In the data rows, the value 128 means zero.
Here are some points, one per row:
[127 140 168 139 121 123 141 130 126 133 134 119 161 147 128 145 133  92
 150 102  99 111 132 100 139 138 117 110 125 138 145 159 123  98 142 127
 154 152 126  92 139 172 132 140 124 122 136 200]
[147 103 110 140 139 141 148 136 132 133 112 125 152 154 122 130 110 134
 124 138 105  97  86  95 168 145 140 129 100  71 161 130 144 133 158 171
 124  83 113 203 129 173 156 122 122 142 139 167]
[140 175 152 120 137 133 168 132 124 139 153 141 181 130 104 136 106 195
 153 152 121 159 128 104 140 119 138 126 132 123 136 116 137 113 151 110
 133 117 146 122 100  90 123 124 126 134 104  83]
[159 129 137 130 115 119  89 132 121 116 114 138 168 154 141 124 112 123
 116 131 115 137 150 131  73  75  99 147 106 132 115 147  97  67 127  82
 158 141 202 155 131 127 120 130 137 127 143 121]
[154 118  95  95 112 101  95 128 121 130 114 113 161 116 139 146 128 119
 148 128 123 112 113 133 148 139 123 105  71 116  79 108  86 151 118  96
 162 164 122 110 125  86 117 109 141 135 136 102]
[144 114 103  98 156 150  94 108 107 150 135 127  39 136 105 108  99 254
 112 111 140 119 125 110 116 136 134 116 168 223 136  84  86  79 138 193
 128 119 166 122 133 193 146 127 123 104 217 203]
[ 89 126 116 150 147 108 103 130 121 135 113 126 156 173 149 151 132  98
 151 133 130 132 112 153 129 107 130  93 134 127  94 100 111 100 116  87
 118 149 103 134 100 128 131 129 124 142 120  94]
[132 110  99 106 122  83 158 129 124 107 122 110  37 141 130 134 145 151
  99 127  93 159 155 109  61 136 158 146 120 148  80 160 128 101 133 201
  97 109 116 123 128  78 154 155 131 120 133 109]
[131 162 151 143 156 132 135 148 130 162 167 129 142 133 133 137 211 168
 115 104 164 132 125 117 138 128 114 134 129 127 117  93 101 127 147 109
 118 113 176 147 136  96 111 118  94 115 108  59]
[126 132 143 120 125 152 148 129 141 122 147 119 152 141 130 144 143 137
  94 150 106  98 114  97 136 122 110 114 128 144 138 127 117 102 134 114
 162 134 135  85 140 223 135 138 129 122 107 180]
[126 152 153 126 110 175 139 127 132 131 116 125  59 114  67  98  82  83
  86  77 144 130 116 213 140 120 113 136 147 130 135 207 178 175 166 164
 160 104  83  98 151 132 156 141 165 148 145 114]
[121 138 135 122 113 107 129 139 136 139 143 127 166 141 150 138 121 147
 135 108 157 146 131 101 139 131 136 125 136  93 129 151  98 118  76 117
 139 128 137 109 139 133 125 104 133 124 100 125]
[ 31  75 123 143 150 203 134 100 110 119 112  82 103 110 170 145 127 162
 150 130 137 137 184 142 138 122 169 143 106 107  77  68 146 133 128  80
   6 111 146 129 176 102  68 117 108 176 153 127]
[166 148 130 154 145 138 130 121 133 122 161 159  99  62 120  88 136  80
  33 124 131 121 133 136 142 110 174 137 162 158 155 163 170 147 122 204
 127 193 164 130  92  88 133 117 128 186 152 214]
[135 142 135 127 112 119 132 130 136 134 128 144 156 137 189 146 125 138
 133 106 148 149 113  96 139 121 140 156 115  93 138 119 125 103 118 110
 144 114 106  60 139 144 122 109 135 120 108 131]
[149 118 101  83 124 121 101 138 136 122 120 132 166 162 169 137 126 100
 115 132  97 152 128 168 139 119 101  92 124 108 114  90  75 111 121 100
 154 141 116 149 107 129 108  86 128 127 145 106]
[130 171 131 141 123 146 149 143 133 156 130 169 168 150 116 141 164 183
 145 111 150 134 130 101 132 137 115 121 129 118 123  90 143 112 165 147
 115 130 122  82 145 136 121 111 122 125 100  84]
[160 130 119 143 155 113  96 109 121 127 116 164 137 140 137 139 128  86
 146 122 141 123 184 161 127 122 101 157 158 125  64  44 101  91 104 102
 150 134  88 155 182 211  98 114 111 127  98 113]
[  2  70 101 154 152 179  77 132 129 119 126 115  68  31 146 143 133 203
 152 140 122 120  99 197  88 101 126 132 128 152  63 178 138 127 158 194
   0   0  51 141 111 255  28 159 157 157 155 146]
[121 153 154 129 128  96 138 121 130 130 108 149 134 150 122  94 103 111
 100 142 101 117 112 120 139 160 145 150 128 105 170 151 123 127 138 116
 133 155 154 133 148 112 114 136 130 108 117 164]
[150 134 136  87 140 150 145 133 129 134 118 101 146 104 109  73  93  41
 135  91 124 123 124 108 102 124 138 116  97 152 158 130 193 164 142 159
 128  80 142 161 133 130 151 137 150 128 122  86]
[113  95 120 129 121 113 128 133 133 124 139 155 157 157 127 110 138 112
 131 136 132 122 119 114 146 131 129 143 147 150 151 161 150 180 150  96
 141 145 113 108 129 115 146 128 101 107 102 111]
[108 102 132 125 132 118 111 138 121 124 135 159 155 144 139 151 149  99
 156 153 121 137 102 129 157 150 135 149 145 163 139 184 155 115  98 112
 159 108 170 164 128 110 134 108 112 112  89  49]
[145 121 127 107 117  83 152 148 131 144 124 140  51 132 139 162 139 120
  69 132 119 136 122 176 144 133 140 121 186 151 184 114 159 164 152 111
  69  92 112 116 131  70 163 167 158 141 152 125]
[122 123 131 119 102  97 117 142 141 128 156 114 180 151 122 129 139 143
 114 109 170 146 133 122 148 142 127 106  96 122 135 107 110  88  89 116
 127 125 151 151 128 100 117 102 131 115 107 141]
[161 150 131 127 121 174 131 133 143 128 131  94  78 115  73  99  83  73
  96 105 132 133 109 174 138 131 111 131 147 123 142 176 186 159 138 166
 135 122  96  81 156 115 155 154 151 149 128 102]
[143 157 146 120 120 134 130 139 147 137 155 153  74  58 140 110 115 124
  31 170 140 118 141 133 164 156 129 196 141 159 139 172 144 169 214 206
 150 167 140 125  81  94 145 131 111 159 124 122]
[141 136 137 121 115 102 129 133 139 127 129 133 132 138 125 139 110 138
 171 156 154 123 110 112 125 142 147 123  92 122 156 128  82 130  76 109
 144 138 154 128 130  76 123 111 126 139 121 141]
[141  87 141 131 127 146 105 112 119 104 116  95  61  78 143 141 168 142
 158 150 141 124 169 127 100  84 100  61 122  90 132 114 158 136 110  64
  65 125 140 161 156 146  94 121 122 135 133 120]
[109 103 123 143 122 118 128 133 131 126 143 136 165 149 125 127 135 103
 121 150 128 123 125 110 139 131 147 133 155 141 158 144 141 194 147 127
 161 140 108  84 131 132 133 125 114 104 115 106]
[ 15  71 115 165 145 170 110 127 114 111  95 109  90  40 152 142 131 178
 148 150 131 119 112 181 114 125 106 115 104 129  69 172 124 129 142 179
   0  11 118 139  95 202  78 139 175 140 124 130]
[110 111 104 127 172 144 142 121 131 118 122 147 154 129 108 123 129 138
 103 103 109 117 103  87 147 143 126 121 122  93 176 114 151 168 136 201
 113  34 132 203 215 150 139 148 131 175 165 143]
[148 142 155 123 113 169 148 130 129 125 117 130  73 107  85  81  71  82
  92  47 150 137 116 221 113 119 129 134 161 132 131 218 160 187 189 161
 133  85  59 109 143 153 171 137 124 141 151 117]
[121 144 128 120 104 130 114 120 109 113 114  97  60  79 133 145 150 128
 160 165 141 134 146 120 104  84  65  71 125  92 138 143 145 132 104  66
  94 141 128 176 156 143  93 114 111 118 145 111]
[141 121 110 140 146 136 149 131 112 129 136 119 150 149 156 107 114 122
 126 136 125 103  78  99 148 148 131 135  96  74 149 132 146 134 148 150
 147 100 105 175 136 165 159 128 128 128 132 168]
[143 128 117 120  87  96 108 129 142 132 131 121 125 151 116 129 166 122
 143 110 159 155 116  99 146 118 128 110  92 140 106  91  55 147 128 100
 145 136 167 132 121  86 111 105 141 134 111 147]
[134 139 143 118 116 106 129 132 133 131 143 131 164 146 154 146 127 151
 129 114 161 142 125 103 138 128 128 121 126 100 131 149 106 122  63 121
 135 119 135 114 138 120 123 105 129 122 103 129]
[140 152 113 127  99 117  80 125 112 115 120 138 170 171 131  95 113 120
 128 136 124 126 147 155  73  72 105 126 110 136  89  94 101  74 119  90
 152 156 113 167 115 168 114 126 111 149 136 102]
[122 123 126 135 126 110 128 131 133 121 143 144 162 148 118 132 132 104
 141 137 125 115 124 115 151 122 157 148 139 123 149 153 136 175 144 122
 138 123 115  92 132 127 136 124 106 100 116 128]
[109 137 122  88 125 102 127 125 126 115 130 112  44 141 142 111 153 159
 157 124  96 116 125 115  54 134 122 133 171 118  49 112 117  93 130 186
 150 119 154 106  88  53 149 118 133 131 133 123]
[156 135 121 134 136 152 119 129 139 126 124 148 105 151 134 137 216 135
 146 132 124 129 149 164 146 130 130 105 102 175 166 123  68  45 103  94
 164  95  61 169 116 125 100 116  96  98 107  90]
[109  74 126 140 131 118 141 121 129 123 147 129 187 147 127 120 138  97
 113 170 139 142 129 105 137 143 118 112 176 187 168 139 153 176 189 146
 152 128 104  81 129 119 121 131 121 111 114  85]
[127 134 118 141 126 137 144 116 122 139 153 114 148 137 147 138 123 107
 149  98 106 107 109  92 158 127 129 116 116 102 140 155 130 109 146 131
 165 140  94 132 138 174 147 146 124 116 133 182]
[127 117 115 129 122 103 153 138 125 113 122 105  78 142 120 120 156 183
 149 129 108 144 113 129  76 122 100 122 172 146  55  45  93 126 141 149
 197 154 124 137  85  62 113 115 131 137 126 163]
[118 143 132 100 131 122 131 122 139 124 139 129 172 142 113 154 167 115
 131 131 118  96 126 123 134 162 137 117 129 118 139 151 140 112 143 110
 155 154 124  98 131 179 134 142 121 119 117 166]
[124 154 112 115 136 115 125 125 142 124 140 124 175 131 114 156 159 109
 156 118 123 111 129 127 136 143 173 147 125 101 148 153 127 130 149 127
 149 147 127  93 134 174 141 138 117 103 122 157]
[116 128 125 136 139 118 120 137 122 116 143 135 163 149 122 153 139  99
 147 134 120 126 130 105 155 124 157 136 150 135 158 149 126 196 143 147
 137 143 108  78 129 150 137 120 119 102 118 117]
[155 125 107  98 115 103  98 130 120 131 115 110 170 107 126 156 132 116
 144 140 121 121 118 131 144 141 124 107  74 117  80 101  85 146 114  92
 172 142 114 117 121  85 125 104 147 133 143 110]
[102 130 146 153 135 159 132  98 134 124 113 155 131 139 150 129 112  96
 135 169 138 136 187 155 145 144 132 143 132 152   6  65 127 136  84  96
  90 143 155 147 146 209 124  84 104  79 129 121]
[128 105  89 131 110  86 136 131 124 142 126 119  32 129 116 157 131 170
  37  87  86 151 172 138  35 153 163 150 114 191 112 116 165 178 116 202
  72  57  56 143 108 122 180 141 140 136 136 123]
[116 135 144 115 120 100 121 132 138 139 154 120 168 146 128 145 121 157
 125 119 159 135 124 110 148 123 127 131 114 110 140 143 122  95  72 118
 129 129 146 130 139  98 118  98 129 118 103 139]
[138 161 126 117 143 124 102 124 141 129 108 128 178 144 142 142 109 143
 108 134 105 135 139 123  89  78  95 145 136 133 131 133  83 123 103  89
 149 144 183 191 155  93 119 143 136 115 109 155]
Along one direction, these points spread out more than along any other. Take the direction at right angles to it along which they spread out most. Go by this last direction. How far along it is each point below, from 0 to 99? 50 is the average, and the first point above lies past it. One standard deviation of the points above along it is 16.
[120 155 155 148 145 100 134 129 128 137 117 125 170 134 120  94 112  96
 138 119  89 119 128 105 139 145 121 111 127 125 147 160 124  99 141 105
 135 150 141 104 141 141 141 137 116 124 131 187] 59
[143 137 124 130 126  98 152 143 138 136 115 119  86 128 159 124 101 152
 166 150 124 134 132 126 150 150 125 149 126 125 185 152 126 124 111  94
 144 152 135 105  69  91 131 149 139 152 134 112] 56
[131 151 122 138 132 140 138 133 119 115 116 142 127 102  93 126  93  77
 106 129 149 127 115  81 132 156 144 129 117  96 173 136 145 114 140 107
 146 180 144 143 119  86 133 153 138 117 131 157] 66
[159 126 134 133 149 158 142 133 119 146 108 141 119  76 104  99 136  76
  63 126 140 137 127 112 136 127 162 148 142 121 147 190 147 151 110 156
 154 191 142 145  88  90 135 144 136 150 160 188] 74
[179 139 100 118 129 169 145 139 124 131 124  95 103 120  95  91  92  51
 136  99 136 112 112 148 116 134 118 119 113 144 151 155 185 157 132 155
 119 124 143  96 153 106 143 151 147 134 119  92] 71
[112 102 153 140 127 147 108  97 114 117 112 131 150 159 108 130 141 108
 141 151 140 121 148 177 114 114  90 156 122 103  66  39 121 129  88 107
  94 144 191 143  81 172 133 137 102  96 127 124] 29
[165 131 136 135 126 107 155 138 135 142 128 124  93 134 137 113 101 167
 168 142 113 123 130 130 146 144 143 137 128 135 193 158 123 133  90  98
 121 163 134 109  65  99 130 147 154 146 129  94] 57
[ 95  79 172 137 127 155 100 106 117 114 113 102 123  91 156 145 136 147
 160 135 141 153 117 153  84 119 113 121 130 105 113  52 132 122 106  91
  43 194 105 154 166 114 150 107 121 133 134 124] 27
[144 118 105 131 101 127 139 117 114  96 112  99  93 110 126 111 119 218
 158 129 124  95 125 101 142 117 133 124 167 155  96  84 108  91 134 158
 175 130 137 118 135  94 159 136 126 109 179 173] 46
[147 145 130 142 122 141 142 119 120 117 117 135 133 109  96 130  95  74
 104 136 144 137 110  80 128 173 139 128 116  94 172 145 154 117 137 113
 141 165 142 145 111  85 118 154 136 118 140 154] 66
[128 168 152 144 124 164 162 142 130 162 149 174 160 133 132 128 149 203
 155 139 116 150 128 119 134 128 130 105 126 126 120  98 130 124 163 159
 137 133 141 104 158  92 123 141 118 119 102  65] 49
[125 121 124 136 143 110 107 108 121 125 116 148 159 124 144 135 126  78
 141 125 133 128 176 165 124  97  97 159 133 128  71  30 107  91  99 111
 149 138 112 151 151 196 110 129 108 121 111 112] 30
[150 126 142 143 134 111 158 134 147 143 144 127 103 131 107 113 100 180
 177 136 118 123 129 138 149 127 138 143 113 148 195 158 157 121  89  98
 142 154 132 115  62  98 126 141 159 144 138  86] 58
